Each row is where one point has got to under a steady rotation. How many ticks took it there?
The counts run from 0 to 559.
[ 0.31  0.95  0.21 -1.31 -0.10 -0.10 -0.45  1.16 -0.77  0.20  1.81  0.63
  0.97 -0.42 -0.73 -0.20  0.05  0.77  4.74 -1.45 -0.41 -0.22  1.42  1.39
 -0.87 -1.89 -1.30  0.13 -1.83  1.81  3.43 -1.08 -1.35  1.41 -0.40 -0.87
  0.58 -1.18 -1.61  0.83 -0.15  1.34  0.22  0.36 -0.79]
473
[ 2.60  0.03  0.52  1.15  0.67  0.96 -0.84  1.43  1.21 -1.56  1.11 -0.61
 -0.72 -1.03 -0.41 -1.04 -0.30 -1.56  3.97 -0.88 -1.90  0.52  0.61  0.53
  0.97 -0.56 -1.55  0.31 -2.74  1.30  0.73 -0.77 -1.63  0.29 -1.26 -0.04
 -0.64  1.36  0.28  1.02  2.91 -0.22  1.63 -0.79 -1.11]
463
[ 0.32  1.84  1.60 -0.14  1.01 -1.04 -2.43  0.96 -0.45 -1.49  2.63  1.00
 -1.78  1.91  0.51 -1.89 -1.70 -0.29  2.40 -0.60 -1.31 -2.22  0.66  1.25
  0.83 -0.86 -0.44  0.35 -1.30  1.09  0.22  0.61  0.38 -1.98  1.05 -0.23
  1.03  0.83 -0.43  0.29  0.61 -1.64 -1.09 -0.88 -1.28]
63
[ 2.24  2.26  1.26  2.59  0.29  0.18 -0.44  1.87  1.06 -2.88  1.46  1.96
 -0.01 -0.58 -1.04 -1.59  1.18 -2.22  2.43 -0.08 -1.88  0.84 -0.55  0.03
  0.55 -0.53 -1.16 -1.40 -1.66  1.28  1.89  0.57  0.04 -0.11 -0.17 -0.36
 -0.07  0.29 -0.19  0.29  0.18 -2.12  0.26 -1.35 -0.83]
491
[-0.50  3.16  0.67 -2.49 -0.07 -0.91 -0.28  1.26 -1.00  0.76  1.52 -0.99
  0.51 -1.34  1.90 -1.91  0.61  0.29  1.56 -0.37 -1.65  0.52  0.85  0.07
  1.44 -1.14 -1.90 -0.67 -2.67  2.94  0.64  0.61  1.34 -0.09  0.75 -0.58
 -0.11 -1.51 -0.08  1.11 -0.08  0.33  0.08  1.08  1.29]
140
[ 0.92  0.80  0.66 -1.00 -0.02 -0.15 -0.65  0.94  0.97  0.23  0.22 -0.22
 -1.07 -1.59  0.24 -2.23 -0.90 -0.30  4.21 -1.79 -0.72  1.12  1.55  0.73
  0.31 -1.89 -0.91  0.80 -2.74  2.07  0.91 -2.25 -0.35  0.66  0.31 -0.79
  1.87  1.07 -0.25  2.35  1.14  0.26  1.62 -0.92 -1.79]
545
[ 2.18  1.14 -0.73  0.34 -0.08  1.20  1.02  2.15 -0.34 -0.49  0.96  0.64
  1.32  0.27  1.65  1.39  1.49 -0.82  4.40 -0.94 -0.54 -1.78 -0.96  1.97
 -1.15 -0.23 -1.08  0.01 -1.57  0.42  1.17  1.56  0.00  0.77 -0.78  0.66
 -2.45  2.08 -1.61 -0.41  0.28  0.10  0.57  0.82  0.47]
98
[ 2.70  1.55  0.49  2.93  0.29  0.86  0.99  2.15  0.68 -1.21  0.29  0.89
  0.46  0.31 -0.02 -0.28  2.04 -1.76  3.88 -1.53 -1.27  0.72  0.16  0.92
 -0.25 -0.46  0.40  0.05 -2.00  0.88  1.86  0.22  0.23  0.82 -1.10  0.15
  0.19  3.10 -1.05  0.21  0.22 -1.06  1.13 -0.29 -1.06]
106
[ 0.06  2.40  0.86 -2.18  0.32 -1.56 -0.94  0.60 -1.12  1.47  2.60 -0.88
 -2.04  0.91  3.75 -1.01 -1.38 -0.90  2.14  0.45 -0.57 -0.74 -0.32  0.92
  1.31 -1.74 -1.04  0.10 -2.03  2.76 -1.55  0.55  0.47 -0.63  0.45 -0.26
 -0.95  0.13 -0.43  0.61 -0.03 -1.16 -0.24  0.08  0.11]
441
[ 0.68  0.97  0.08 -1.04 -0.71  0.22  0.73  2.77 -2.37  1.43  2.62 -0.86
 -0.51  1.23  1.99 -0.56 -0.43  0.15  2.95 -0.12 -0.01 -0.49  0.21  3.21
 -0.87 -1.94 -1.39 -0.79 -1.26  1.23  0.60  0.98  0.38  0.96 -0.80  0.41
 -1.90 -0.70 -0.64  1.17  1.49  1.11  1.24  0.93  0.85]
237
[ 1.92  0.66  0.29  0.21  0.66  0.14  0.01  0.81  0.65 -0.72  2.27  0.34
 -0.26 -0.86 -0.92 -0.91 -0.68 -0.61  3.98 -1.94 -2.12  0.36  0.43  0.75
  0.64 -0.18 -0.48  0.72 -2.55  2.52  0.70 -1.59 -0.69  0.10 -0.67  0.28
 -0.82  2.19 -0.81  1.17  1.66  0.87  0.53 -0.55 -2.74]
464
[ 1.25  0.79  0.90  0.53 -0.01 -0.24 -0.27  1.77  0.81  0.90  2.02 -0.46
 -1.63 -1.57 -0.89 -1.83  0.61 -1.50  3.50 -0.81 -1.04  2.56  1.08  0.27
  0.26 -2.30 -0.49 -0.03 -2.20  2.14  1.93 -1.49 -0.15  1.16 -0.25 -0.51
  0.80 -0.50  0.06  1.84  1.51  0.91  1.93 -0.19 -1.23]
546
[ 0.15  2.35  1.81  0.70  1.06 -1.89 -1.75  2.19 -0.97 -0.08  0.40  1.15
 -0.82  1.29  1.67 -1.69 -0.41  0.19  2.08 -0.28 -0.89 -0.93  0.36  1.91
  0.79 -1.54  0.41 -0.67 -0.77  1.44  1.26  0.99  0.70 -0.94  0.85 -0.12
  1.05  1.96 -0.40  0.60 -2.26 -2.73 -0.89  0.90 -0.30]
505
[ 1.69  1.45  1.03  2.71  0.36 -0.19  0.57  1.88  0.09  0.38  2.62  2.07
 -1.34  0.18  0.07 -0.58  0.26 -2.28  3.33 -0.77 -0.22  0.73 -1.54  0.91
 -0.91 -1.77  0.15 -1.00 -1.36  1.23  1.46  0.48  0.17  0.64 -0.30  0.22
 -0.21  0.54 -0.29 -0.56 -0.49 -1.58  0.92 -1.70 -0.29]
410
[ 0.59  2.83  0.99 -0.73  1.53  0.16 -0.47  2.85  1.17 -1.06  0.68 -1.33
  0.91 -1.75 -0.72 -0.91  0.45 -0.66  2.89 -0.31 -1.61  0.76 -0.20 -0.35
  0.30 -0.14 -1.09  0.49 -2.24  0.37  1.40 -0.34  0.09  0.44  1.08  1.01
 -2.55  2.13 -0.48  2.25 -0.79 -0.52  0.85 -0.25 -2.46]
259
[ 1.43  0.56 -0.37 -1.61  0.26 -0.82  0.16 -0.64 -1.58  1.16  3.86  0.15
 -0.54  0.35  2.89 -0.94 -0.56 -1.50  3.40 -0.44 -1.22 -0.84 -0.04  1.37
  1.05 -1.06 -0.14  0.33 -2.16  3.48 -0.20  0.28  0.04 -0.29 -0.23 -1.40
 -1.03 -0.02 -0.64 -0.24  1.13 -0.52 -0.23  0.03 -0.03]
152
[ 0.71  1.52  0.10 -1.50 -0.78  0.78  1.63  1.62 -0.67  0.25  0.06  0.66
  1.98 -1.42  1.18 -1.07  0.35  0.64  4.28 -0.81 -1.86 -1.19  0.12  1.24
 -1.54 -1.10 -1.42  0.37 -2.79  2.07  1.84  0.07  0.11  1.39  0.11 -0.51
 -0.57  0.00 -0.61  1.97  0.15  0.09  1.11 -1.38 -0.51]
31
[ 1.02  3.04  0.26  1.33 -1.37 -0.09 -0.04  0.38  0.44 -0.59  1.84  1.75
 -0.56 -0.73  0.60 -0.50  0.75 -1.78  2.32 -1.62 -0.34  1.05  0.47  0.16
 -0.06 -2.27 -2.46 -1.80 -2.62  2.42  1.93  0.65  0.01  0.39  0.13 -1.05
  1.60 -1.93 -1.10 -0.59  0.68  0.18  0.57 -0.44  0.70]
197
[ 1.65  1.06 -0.49 -1.06 -1.08 -0.13  0.07  1.43 -0.27 -0.34  2.14 -0.54
  0.77 -1.66  0.71 -0.79  0.85 -1.16  3.66 -0.88 -0.86  1.14  1.08  0.39
  0.14 -1.69 -1.88 -1.53 -1.75  1.63  1.69 -0.20 -1.22  1.26 -1.24 -0.73
 -0.63 -1.54 -1.06  0.13  3.06  1.38  1.52  0.58  0.28]
169
[-0.21  2.96  0.34 -3.01  0.49 -0.24 -1.18 -0.46  0.33 -0.50  1.68 -0.56
 -0.20 -0.59  2.58 -0.11 -0.31 -0.85  2.65 -0.45 -1.19 -1.31  0.41 -0.29
  1.41 -0.89 -1.91  0.26 -2.97  2.74  0.59  0.70 -0.06 -1.20  1.59 -0.56
  0.01 -0.53 -1.29  0.92  0.15 -0.86 -0.93  0.82  0.32]
360
[ 1.10  1.91  0.88  1.41  0.05 -0.15 -0.52  2.19 -1.03 -1.42  3.09  0.35
 -0.42  1.59 -0.72 -1.64  0.80 -1.25  2.12  0.13 -1.30 -1.35  0.20  1.46
 -0.37 -1.09 -1.05 -1.76 -1.67  0.49  1.99  2.11  0.64 -1.18 -0.69 -0.05
  0.21 -1.94 -0.03 -0.23  1.52 -1.11 -0.29 -0.36  0.69]
61
[ 2.40  1.11  0.24 -0.49 -0.84 -0.48 -0.27  1.16 -0.25 -1.48  1.43 -0.29
  0.35 -1.48  3.13 -0.84  0.97 -1.29  2.47 -0.29 -1.21  0.25  0.12  0.91
  1.48 -1.72 -2.43 -1.80 -2.12  1.89 -0.31  1.01 -1.69  0.80 -0.59 -1.04
 -1.73 -0.21  0.02 -0.09  2.28 -1.37  1.63 -0.11  1.50]
85
[ 1.27  1.81 -0.09 -1.23  0.24  0.44 -0.53  3.41 -0.50 -1.38  0.95 -2.43
  0.55  0.73  0.24 -0.62  0.81 -0.02  2.76 -0.45 -0.94 -1.15  1.34  1.62
 -0.58 -0.73 -2.32 -1.22 -1.45 -0.64  0.36  1.63  0.69  0.68 -0.37  0.59
 -1.62  1.06 -0.41  1.37  2.80  1.75  1.64  0.87  0.04]
459
[ 1.38  1.32 -0.26 -0.41 -0.89 -0.60  1.82  1.48 -0.97  1.83  2.38  0.27
 -0.37 -1.27  1.30 -0.92  0.86 -0.33  2.65 -1.30 -0.82  1.54 -0.13  1.28
  0.55 -2.00 -1.26 -0.59 -1.98  2.73  0.95 -0.82 -0.32  2.08 -0.85 -0.11
 -1.60  0.39 -1.32  1.18  0.74  1.69  1.15 -0.08 -0.46]
317
[ 0.14  3.53  0.23 -0.88  0.42  1.01 -0.95  1.91  1.97  0.37  0.87 -0.45
 -0.98 -0.51  1.41  1.88  0.38 -1.47  3.35 -1.33  0.98 -0.25 -1.03  0.05
 -0.40 -0.72 -2.10  1.05 -2.87  0.90 -0.15  0.05  0.64  0.29  1.29  1.56
 -1.58  1.73 -0.95  1.27 -0.40  0.36  1.56  0.81 -0.66]
331
[ 2.32  0.62 -0.46  0.19  0.74  0.21  0.90  1.06 -0.55  1.03  1.56 -1.14
  0.09 -0.98  3.02 -1.32  1.58 -2.09  4.04  0.85 -1.67  1.54  0.47  0.51
  1.49 -1.12 -0.16 -0.31 -1.62  1.98  0.34  0.90 -0.18  0.02 -1.18 -1.42
 -0.90  0.49 -0.94  0.17  1.85 -1.24  1.10  0.78  1.21]
454
[ 2.02  2.79  1.51  1.51  1.13 -0.43 -1.58  1.32  1.68 -1.40  1.09 -0.01
 -1.38 -0.64  2.46  0.10  0.76 -2.18  1.88 -0.07 -0.76  1.03 -0.86  0.02
  2.48 -0.92 -1.39 -0.75 -1.92  1.49  0.00  0.54 -0.51 -1.08  0.37  0.63
 -0.11  1.37  0.34  0.10 -0.68 -3.31  0.35  1.18  1.07]
507
[ 1.01  3.16  0.34  1.18  0.34 -0.19  0.35  0.23  1.05  0.47  1.95  0.41
 -1.34 -1.28  2.02 -1.02  1.45 -3.02  1.91 -0.08 -0.83  2.01 -1.28 -0.64
  2.04 -1.91 -0.35 -0.73 -2.80  2.59  0.43  0.99  0.61 -0.07  0.82 -0.08
  0.69 -0.60  0.34 -0.10 -0.27 -1.17  0.17  0.37  0.91]
426
[ 0.05  3.61  0.47 -0.29  0.79 -0.88 -0.54  0.84  0.61  0.01  2.72  1.74
 -1.69  0.59  0.51  0.74 -0.13 -1.20  3.02 -1.86  0.13 -0.67 -1.61  1.55
 -0.66 -0.87 -1.29  1.08 -1.85  1.82  0.12 -0.38  0.79 -0.13  1.53  1.53
 -1.16  2.27 -1.05  0.59 -1.66 -0.06 -0.25 -0.38 -1.83]
412
[ 0.76  2.36  2.10  1.02  1.03 -1.66 -1.88  2.23  0.03  0.07  1.39  0.22
 -1.61  0.77  2.49 -1.04  0.40 -1.41  2.13  0.55  0.00  0.95 -0.18  1.16
  1.82 -2.04 -0.25 -1.45 -0.55  1.03 -0.07  0.96 -0.50 -1.12  0.33 -0.61
  0.31  0.89  0.29  0.01 -1.36 -3.71  0.37  1.16  0.86]
506
[ 0.56  4.04  0.87  0.55  2.41  0.24 -0.04  2.45  0.70 -1.12  1.39 -1.08
 -0.30  0.41  1.10 -1.06  0.87 -2.27  2.13  0.47 -1.46 -1.06 -0.72  0.28
  0.00  0.24 -0.58  0.01 -1.65 -0.28  0.13  1.93  2.51 -1.41  1.02  0.44
 -1.65  1.95 -0.67  0.92  0.07 -1.26 -0.25 -1.03 -1.00]
54
[ 3.12 -0.10  1.43  2.15  0.19  0.06 -1.01  2.25 -0.55 -1.61  1.63  1.06
  0.09  1.00  0.42 -1.32  1.04 -0.43  2.70  0.19 -2.40 -0.02 -0.08  0.89
  2.08 -0.78 -0.31 -1.30 -1.60  2.03  1.76  1.10 -1.20  0.45 -1.67  0.20
 -0.68  0.67  0.27  0.35  0.55 -2.99  0.15  1.32  0.77]
298
[ 0.37  2.54  1.66  0.08  0.57  0.29 -1.69  1.13  0.28  0.00  0.66  0.24
 -1.20 -0.83  0.91 -1.72  0.35 -2.07  3.79 -0.06 -0.45  0.85  1.29 -0.64
 -0.07 -3.04 -0.93 -0.15 -2.07  0.81  2.04  0.13  0.33 -0.83  1.16 -1.51
  3.09 -1.15 -0.29  0.55  0.43 -2.16  1.22 -0.64  0.22]
48
[ 0.95  0.51 -0.29 -0.38  0.09 -1.25  0.12  0.96 -1.28  1.05  3.01 -0.06
 -0.82 -0.27 -0.45 -1.73 -0.68 -0.30  4.17 -1.31 -1.14  1.36  0.94  2.13
  0.26 -1.27 -0.05  0.53 -0.75  2.43  1.31 -1.87 -0.68  1.23 -0.51 -0.52
 -1.23  1.45 -1.39  1.11  1.02  0.96  0.37 -0.07 -2.54]
465
[ 1.85  2.94  0.84  0.14 -0.53  0.93 -0.26  0.65  0.73 -2.06  1.26  1.54
  0.09 -0.55  1.71  0.17  0.47 -1.55  2.68 -0.44 -0.76 -0.99 -1.22 -0.31
  0.24 -0.58 -2.81 -1.33 -2.80  1.72  1.00  1.68 -0.27 -0.67  0.30  0.28
 -0.75 -1.67  0.03 -0.40  0.01 -2.92  0.01 -0.31  1.67]
499
